Here are some points:
[ 0.11  0.09  0.04  0.19  0.21 -0.05 -0.04 -0.27 -0.47 -0.56 -0.84 -1.07]
[-0.03 -0.69 -0.98 -0.89 -0.97 -1.03 -0.75 -0.81 -0.66 -0.91 -0.86 -0.91]
[0.46 0.41 0.61 0.77 0.71 0.95 0.78 0.76 0.62 0.57 0.68 0.53]
[ 0.16 -0.14  0.11 -0.37 -0.34 -0.26 -0.22 -0.61 -0.61 -0.51 -0.52 -0.69]
[2.2  1.93 1.74 2.38 2.43 2.1  2.55 2.86 2.41 2.27 2.04 1.48]
[-0.64 -0.64 -0.68 -0.76 -0.66 -0.57 -0.5  -0.61 -0.61 -0.57 -0.66 -0.86]
[0.06 0.14 0.55 0.3  0.44 0.44 0.53 0.26 0.49 0.37 0.59 0.74]
[-0.14 -0.1  -0.05 -0.06 -0.05 -0.02 -0.02 -0.06  0.23  0.05  0.24 -0.03]
[ 0.05 -0.03 -0.03  0.13  0.17  0.08  0.38  0.51  0.32  0.44  0.36 -0.05]
[-0.31 -0.4  -0.29 -0.69 -0.78 -0.67 -1.02 -0.99 -0.68 -0.21  0.41  1.06]
[1.01 1.46 1.75 1.51 1.62 2.04 1.72 1.63 1.51 1.22 1.   0.54]
[-0.5  -0.47 -0.66 -0.55 -0.8  -0.96 -1.28 -1.07 -1.17 -0.99 -0.84 -0.5 ]
16 more points follow, each with its number after it:
[-0.14  0.23  0.48  0.11  0.27  0.43  0.33 -0.03  0.    0.1   0.35  0.27] 0
[ 0.45 -0.07 -0.28 -0.2  -0.41 -0.81 -0.65 -0.52 -0.79 -0.75 -0.6  -0.68] 1
[ 0.99  1.19  1.27  1.4   1.37  1.42  1.13  0.84  0.72  0.58  0.23 -0.31] 2
[1.67 1.48 1.47 1.75 1.95 1.5  1.88 2.09 1.73 1.48 1.06 0.58] 3
[ 0.5   0.57  0.69  0.68  0.66  0.62  0.46  0.06 -0.15 -0.4  -0.59 -0.93] 4
[ 0.32 -0.14 -0.52  0.04 -0.13 -0.59  0.18  0.67  0.61  1.    1.12  1.33] 5
[-0.93 -0.61 -0.54 -0.84 -0.85 -0.69 -0.98 -1.14 -0.98 -0.59 -0.05  0.29] 6
[ 2.32  2.74  2.83  2.83  2.91  2.79  2.47  2.04  1.64  1.12  0.68 -0.02] 7
[-1.13 -1.06 -0.95 -0.8  -0.51 -0.42 -0.56 -0.61 -0.5  -0.82 -0.67 -0.87] 8
[ 0.03 -0.13 -0.13 -0.18 -0.16 -0.09  0.19  0.63  1.06  1.33  1.74  2.22] 9
[-1.09 -0.8  -0.72 -0.72 -0.98 -0.68 -0.74 -0.94 -1.04 -1.08 -1.28 -1.52] 10
[1.02 0.8  0.93 0.74 0.99 0.83 1.07 1.56 1.49 1.83 2.1  2.37] 11
[ 0.16  0.36  0.43 -0.14 -0.28 -0.33 -0.47 -0.88 -0.53 -0.33  0.    0.43] 12
[-0.63 -0.78 -0.78 -0.59 -0.69 -0.86 -0.63 -0.73 -0.93 -1.05 -1.35 -1.37] 13
[ 0.19 -0.05 -0.07 -0.25 -0.42 -0.26 -0.32 -0.4  -0.26 -0.36 -0.22 -0.59] 14
[-0.38 -0.51 -0.83 -1.3  -1.17 -1.08 -1.1  -1.01 -0.99 -0.84 -1.03 -0.76] 15
Which of these numbered points is nearest to each point below by angle, seen from the average point of the first points? Its number follows each.
[ 0.09 -1.02 -1.63 -1.1  -1.08 -1.94 -1.25 -0.47 -0.77 -0.85 -0.61 -0.4 ] > 15
[-0.21 -0.45 -0.66 -0.86 -0.98 -1.16 -1.07 -1.23 -1.2  -1.12 -1.21 -1.31] > 14
[ 0.81  1.01  0.93  0.94  0.75  0.83  0.51  0.17  0.07 -0.32 -0.65 -0.98] > 4
[-0.62 -0.46 -0.59 -0.7  -0.83 -0.59 -0.79 -0.97 -0.58 -0.23  0.44  0.83] > 6
[-0.74 -0.62 -0.67 -0.83 -0.8  -1.07 -1.09 -0.81 -0.87 -0.6  -0.06  0.62] > 6
[-0.77 -0.69 -0.85 -0.75 -0.76 -1.   -0.96 -0.95 -0.95 -1.3  -1.42 -1.52] > 13
[0.46 0.62 0.71 0.95 1.15 0.95 0.91 0.71 0.77 0.81 0.58 0.55] > 3
[1.44 1.33 1.78 1.85 2.13 2.05 2.02 2.09 2.02 1.78 1.5  1.11] > 3
